Each row has a name. Each question is about the rows just above it.

Columns, left to right: T J P Z
misud: [115 145 128 151]
vabiv: [206 129 144 103]
mora: [136 108 127 104]
Reguz: [142  89 155 102]
Lolon: [142  89 155  59]
desu: [114 176 131 207]
Lilu: [136 100 134  58]
tinat: [116 163 113 200]
musor: [132 129 129 129]
nopo: [142  89 155 127]
tet: [125 132 128 132]
Fesen: [124 122 127 124]
[102  59 207  58 200 129 127 132] is in which column, read top down?
Z
Which column holds this, read top down? [ 89  89 176 100 163 129]
J
Which column holds [103 104 102] top down?
Z
[155 155 131 134 113 129 155 128] is in which column, read top down?
P
[114 136 116] is in which column, read top down?
T
Which column holds this, read top down? [108  89  89 176]
J

Columns, left to right: H N C E D Q U K R
Vimi: [139 120 117 127  58 186 191 192 118]
Gal: [147 111 109 124 190  68  74  76 166]
vuze: [131 122 127 112  50 197 194 193  67]
[109 127] is in which column, read top down?
C
[147 131] is in which column, read top down?
H

Columns, left to right: F L G A
Mumig: [114 156  87 149]
mur: [ 69  79 151 120]
puzaf: [109 139 155 162]
bis: [ 77 177 187  75]
sado: [160  80 126 126]
toguk: [ 78 133 128 148]
sezo: [139 136 164 131]
tulet: [143  94 129 175]
Which column holds this, read top down? [114  69 109]
F
Which column holds this, read top down? [164 129]
G
Which column holds [133 136  94] top down?
L
[139 177  80 133] is in which column, read top down?
L
[160  78] is in which column, read top down?
F

Columns, left to right: vep ponit Banur Nep vegi zipog Dom Momuz Mizi fekin
mebe: [128 124 134 128 118 132 121 130 124 121]
gemuf: [128 128 128 128 128 128 127 128 129 128]
rar: [121 127 133 134 125 129 149 119 113 114]
fozof: [125 132 121 124 137 128  87 142 150 150]
Topu: [124 139 138 156 147 124 123 122 125 125]
zun: [140 133 120 132 150 123  57 156 173 156]
pizo: [121 127 131 134 125 129 149 119 113 114]
[130 128 119 142 122 156] is in which column, read top down?
Momuz
[123  57 149] is in which column, read top down?
Dom
Which column holds [150 125 156 114] top down?
fekin
Which column holds [124 156 132 134] top down?
Nep

Columns, left to right: M W S V
Zabup: [163  92 116 113]
Mobod: [125 128 126 126]
sapel: [136 118 134 127]
rofez: [187  85 119 119]
vadum: [137 136 130 128]
sek: [139 200  83  67]
led: [125 128 126 133]
lus: [105  81 166 177]
tetul: [126 130 128 127]
nak: [143  96 106 110]
Which column holds [113 126 127 119 128  67 133 177] top down?
V
Which column holds [126 127 119] top down?
V
Which column holds this, read top down? [ 83 126 166 128 106]
S
[126 127 119 128  67 133 177 127 110] is in which column, read top down?
V
[119 130  83] is in which column, read top down?
S
Which column holds this, read top down? [105 126]
M

Columns, left to right: Kame fune fov voru
Pekik: [159 141 159 198]
fom: [190 187 175 169]
rugos: [148 165 174 171]
sadok: [152 189 145 149]
tudam: [173 147 163 165]
rik: [162 193 173 154]
Nore: [162 179 151 149]
totid: [149 153 188 157]
Which column holds [193 179] top down?
fune
[141 187] is in which column, read top down?
fune

Columns, left to right: sofoz Repu bub mubi Biz Zasas geku
pel: [143 167 137 117 176 131 174]
Sug: [142 167 137 117 177 131 174]
Zadif: [ 79 105  71 158 158 184 169]
safi: [ 81 106  71 158 158 182 170]
Lato: [ 87  81 119 156 112 190 151]
Zuse: [123 148 115 130 170 150 172]
zaze: [ 92 127 111 177 103 162 148]
Fosi: [142 165 136 116 175 132 174]
Rup: [ 88 123  73 175 129 164 171]
kudok: [ 81 106  71 150 158 182 170]
piv: [126 178 124 153 141 130 161]
Which column holds [142  79  81  87 123  92 142  88  81 126] top down?
sofoz
Which column holds this, read top down? [158 112]
Biz

Columns, left to right: pubif Ramaf soke Tupo besuv pezuk
tafe: [138 164 131 147 100 101]
gedad: [135 123 162 152 131 129]
zaz: [137 118 151 140 140 141]
fomor: [133 149 110 123 118 121]
subu: [153 164 139 151  94 101]
Leke: [164 154 153 155 106 115]
bom: [142  98  81  70 155 168]
Bele: [163 117 147 132 127 140]
Which column holds [121 101 115 168 140] top down?
pezuk
Which column holds [118  94 106] top down?
besuv
[147 152 140 123 151] is in which column, read top down?
Tupo
Which column holds this, read top down? [110 139 153]
soke
Which column holds this, read top down? [123 118]
Ramaf
Which column holds [147 152] top down?
Tupo

Columns, left to right: miru rop tutod lek Nizo zasom Kaze
vip: [147 131 125 104  82 139 117]
Kupet: [147 131 125 104 139 139 117]
metov: [139 123  98 123 110 111 124]
kinof: [102 174 173 145 116 177  90]
Which column holds this, read top down? [139 102]
miru
[139 110 116] is in which column, read top down?
Nizo
[117 124] is in which column, read top down?
Kaze
Which column holds this, read top down? [123 145]
lek

Columns, left to right: loko Tefef Der bubok kod rut Samok momok bosel
lam: [140 142 100 165 103 148 156 106 106]
Gola: [202 152 108 184 150 183 145 155 160]
bir: [141 176  91 115 134 165  87 176 116]
Muga: [167 105 154 160 153 132 157 125 172]
[183 165 132] is in which column, read top down?
rut
Which column holds [156 145  87] top down?
Samok
Which column holds [183 165] top down?
rut
Which column holds this, read top down? [115 160]
bubok

Columns, left to right: Lavis vate mapub zuz gis visi
mapi: [124  94  85 145  85 115]
Nibeb: [ 63  86  73 139  73 133]
lufin: [124  94  85 145  85 142]
Which column holds this, read top down? [ 63 124]
Lavis
Which column holds [94 86] top down?
vate
Whose row is [124  94  85 145  85 115]?
mapi
Which column holds this, read top down? [86 94]
vate

Columns, left to right: rirud Zepud femib bet gek dob zan lerer
Noka: [ 72 125  93  88  99  52  99 129]
Veta: [201 139  62 123 204 186  78  80]
lukof: [106 194 140 107  98  84  79 157]
lufo: [156  69  82  56 185  75 173 124]
Fupar: [154 101 152 128 123 195 167  87]
govon: [159 185 158  76  91 113 133 123]
Ris: [154 101 152 128 123  95 167 127]
palo: [ 73  61 171 121 170 126 157 199]
Dop: [ 89  60 169 179 187  79 190  67]
deka: [162 172  73 122 190  75  94 162]
dogid: [ 95 201 119  67 204 191 185  87]
tid: [156  69  82  56  67 183 177 178]
Which column holds [194  69 101 185 101] top down?
Zepud
[129  80 157 124  87 123 127 199  67 162  87] is in which column, read top down?
lerer

Columns, left to right: vas Laru Botu tutas bomuz
Retev: [160  60  55 160 117]
Bod: [164 116  96 177 159]
keda: [ 77 145 132  74  98]
reme: [185  70  87 160 119]
Sido: [121 108  83 109 104]
Fuz: [171  74  67 180 161]
Zup: [159 102 123 116 128]
nupu: [129 112  87 142 134]
[ 55  96 132  87  83] is in which column, read top down?
Botu
Which column holds this, read top down? [108  74 102]
Laru
Which column holds [ 74 160 109] top down?
tutas
Which column holds [160 177  74 160 109] top down?
tutas
Which column holds this, read top down? [145  70 108  74 102 112]
Laru

Columns, left to right: rofi nadap Kef Sol Fara Vamuv pufe peve
fibun: [ 78 120 178 142 160 157  78  82]
biga: [148 171  76 102 141 194 155 157]
sepes: [115  77 162 120 127 143  62  72]
Lagup: [195 121  67  84 105 135 143 155]
keni: [ 89 101 170 133 141 164  71  75]
Which column holds this, read top down? [127 105 141]
Fara
Which column holds this, read top down? [127 105]
Fara
Which column holds [102 120] top down?
Sol
Which column holds [141 127 105 141] top down?
Fara
Which column holds this, read top down? [120  84 133]
Sol

Columns, left to right: ribek gipe Mupi saget
nuru: [ 50 118 154 129]
Fedul: [136 119  98 132]
far: [159 129 146 128]
vum: [109 132 113 110]
Which column holds [119 129 132] top down?
gipe
Which column holds [132 128 110] top down?
saget
[129 132 128] is in which column, read top down?
saget
[ 50 136] is in which column, read top down?
ribek

Columns, left to right: Livem bisu rel fifu Gam Zotu mili
pata: [137  84 154 166  97 114 170]
guraz: [162 166 110 137 120 114 107]
lariv: [162 166 110 137 120 163 107]
mokur: [ 92 119 110  99 131  88  88]
fosiv: [169 188  76 170  80 195 106]
kiz: [109 114 123 125 121 106 132]
solet: [109 114 123 125 121 106 120]
Whose row is [ 92 119 110  99 131  88  88]?
mokur
[166 166 119] is in which column, read top down?
bisu
Which column holds [ 88 106 132 120] top down?
mili
[162  92 169 109 109] is in which column, read top down?
Livem

Columns, left to right: Bifu bupar Mif Vovap pigi Zofi
Zatet: [106 203 103 155 194  86]
fop: [149  86 164 122  84 173]
vamir: [149  86 164 122  84 157]
Bivig: [144 208 133 143 207  87]
Which column holds this, read top down? [122 143]
Vovap
Which column holds this, read top down? [122 122 143]
Vovap
Which column holds this, read top down? [84 84]
pigi
Which column holds [164 164] top down?
Mif
[173 157] is in which column, read top down?
Zofi

Columns, left to right: Voto tubot bukap Zodek zuli ziruv sazek nin genek
leru: [128 160 121 178 131 112 142 133 138]
fineg: [ 98  75 146  76 168 160 125 135 107]
sur: [172 149 126 167 155 135 131 143  77]
pafub: [132 142 150 133 148 160 156 117 143]
Bilir: [143 122 146 133 129  69 117 141  99]
lolu: [115 144 106 157 117  58 117  92 132]
kase: [ 84 160 121 178 131 112 142 133 138]
tener: [171 143 133 155 116 122 127 115 165]
lum: [137 159 142 106 114  88 123 141 162]
muz: [ 84 160 121 178 131 112 142 133 110]
fopa: [137 159 142 106 114  88 129 106 131]
Which column holds [117 142 127 123 142] top down?
sazek
Which column holds this, read top down? [157 178 155]
Zodek
Which column holds [138 107] top down?
genek

Columns, left to right: Kitu boki Dep Rozo rif Tuk komil
Vikes: [115 143  96 102 130  85 114]
bovim: [119 128 112  95 120  95 118]
bubo: [142 102 155 125 106 160 143]
Mudun: [120 150  89  94 138  70 119]
Nerof: [138 157 116 161 141 146 144]
zifa: [122 143 116 146 129 136 122]
Ninim: [147 125 137 122 133 130 149]
Tifu: [137  98 152 112 102 149 134]
Which column holds [161 146 122 112] top down?
Rozo
Which column holds [ 95 160  70] top down?
Tuk
Which column holds [ 95 160  70 146 136] top down?
Tuk
Which column holds [114 118] top down?
komil
Which column holds this, read top down? [120 106 138 141]
rif
[128 102 150] is in which column, read top down?
boki

Columns, left to right: taso gagon Guri pek Fezu Kagen bepen
lilas: [104 136 112  80 112  86 133]
bilu: [139 130 179 185  89 179 141]
bora: [108  89 170  72 156  65  65]
Mifaf: [185 161 162 157  73 176 107]
vutad: [ 77  78 103 166  81 152  93]
ful: [190 163 178 160 137 160 124]
migo: [124 112 128  86 165  74 140]
Which column holds [133 141] top down?
bepen
Which column holds [152 160] top down?
Kagen
Which column holds [136 130  89 161] top down?
gagon
Which column holds this, read top down? [ 65 107]
bepen
Which column holds this, read top down? [185  77 190]
taso
Which column holds [133 141  65 107  93 124] top down?
bepen

Columns, left to right: dovu fezud pefet Bati tugip
sevam: [114  56  92  86 173]
zore: [163 119  62 123 146]
Kigam: [150 151 137  93 119]
sak: [ 99  63 103 159 138]
fum: [187 132 102 113 127]
Zafi: [114  56  92 122  83]
Which column holds [173 146 119] top down?
tugip
Which column holds [ 62 137 103] top down?
pefet
[ 86 123] is in which column, read top down?
Bati
Which column holds [163 150  99 187] top down?
dovu

Columns, left to right: tabiz geli tapel giv lib mav
sevi: [113 174 133 105 168 157]
napi: [ 83 177 145  68 189 153]
Viga: [ 97  74 158 135 188  82]
zimam: [162 183 174  79 151 116]
sut: [148 107 153 180 133  93]
koga: [ 75 170 137  89 106 148]
Lev: [ 75 106 137 158  86 175]
bov: [179 110 185  96 122 163]
mituz: [169  79 186 124 159 130]
gunur: [110 108 108 151 102 160]
Gom: [115 152 114 140 121 155]
Which column holds this, read top down? [102 121]
lib
[113  83  97 162 148  75] is in which column, read top down?
tabiz

Columns, left to right: muko tibef megim vune Sosis
bobe: [134 113  72 134  80]
zol: [177 104 180 123 134]
seg: [162  97 185 117 144]
bofe: [191 115 163 133 111]
zova: [172 102 182 121 137]
bovo: [158 120  91 141  71]
Tik: [122 109  65 128  91]
Rini: [192 116 160 135 107]
[123 117 133 121 141] is in which column, read top down?
vune
Which column holds [102 120 109] top down?
tibef

Columns, left to right: fisu dod Gul Sot
Sulem: [184 121 126 101]
Rinep: [117  63 155 103]
sebas: [ 97  70  71 173]
Which column holds this, read top down? [155  71]
Gul
Which column holds this, read top down? [101 103]
Sot
[121  63] is in which column, read top down?
dod

Columns, left to right: Zub nuvik Tomi vulev mani Gomo Lipe vobom Kikil
gol: [151 120  80  87 157 167 165 166 115]
Dos: [160 181 118 102  78  75  76 185 176]
bobul: [137  93 106 119 174 192 194  91  87]
Gevuz: [100  93 106 119 174 192 194  91  87]
Pem: [137  93 106 119 174 192 194  96 106]
Which column holds this, read top down? [ 87 102 119 119]
vulev
Which column holds this, read top down? [166 185  91  91]
vobom

Columns, left to right: datof mela Sapuv fuvi
mose: [115 119 109 130]
res: [153 106 142 109]
pidu: [120 154 124 142]
Gapun: [146 122 139 119]
siro: [146 118 139 119]
Which column holds [115 153 120] top down?
datof
Which column holds this, read top down? [119 106]
mela
Which row holds [146 118 139 119]?
siro
Which column holds [153 120 146] top down?
datof
Which column holds this, read top down? [115 153]
datof
Which column holds this, read top down? [109 142 119]
fuvi

Columns, left to right: nesul kavak mir tezu kiru buge Fep zifu Mun Tenuk
golak: [166 153 137 135 140 125 145 124 116  70]
sati: [101 106 128 130 125 128 130 139 120 150]
fosa: [133 135 112 133 142 128 117 118 101 134]
Busez: [114 106  76 119 113 134 118 111 130 166]
zuvim: [101 153 137 135 140 125 145 124 116  70]
pupuf: [157 111 124 138 122 109  88 111 123 140]
Mena: [142 105 113 120 132 127 123 135 123 176]
tudu: [102 130 158 135 150 144 115 133 155  59]
sil: [156  51 129 113 130 132 135 124 143 136]
disep: [126 110 152 144 152 137 114 131 112 153]
dazu: [119  80 121 134 105 126 126 125 125  96]
Which column holds [ 70 140 176  59 136 153] top down?
Tenuk
[101 133 114] is in which column, read top down?
nesul
Which column holds this, read top down? [139 118 111 124 111 135 133 124 131 125]
zifu
Which column holds [137 126] top down?
buge
Which column holds this, read top down? [125 142 113 140 122 132]
kiru
Which column holds [133 114 101 157 142 102 156] top down?
nesul
Which column holds this, read top down? [125 128 128]
buge

Columns, left to right: nas delup gasef bubef Mive pife
paz: [ 89 110 109 118 116  93]
ref: [133 131 138 100 152 112]
fazil: [159 148 136 112 147 137]
Vele: [155  86 167 167 108 122]
budet: [115 142 102 121 118 125]
Pibel: [ 68 106  95 112 108  78]
Salis: [137 142 128 111 141 128]
tuve: [162 133 127 163 103 154]
Which column holds this, read top down? [122 125  78 128]
pife
[131 148  86 142 106 142] is in which column, read top down?
delup

Columns, left to right: Forav dag rupe sef
Pak: [118  92 112 202]
Lavo: [135 208 152 114]
kor: [118  92 112 111]
[112 152] is in which column, read top down?
rupe
[118 135] is in which column, read top down?
Forav
Which column holds this, read top down? [208  92]
dag

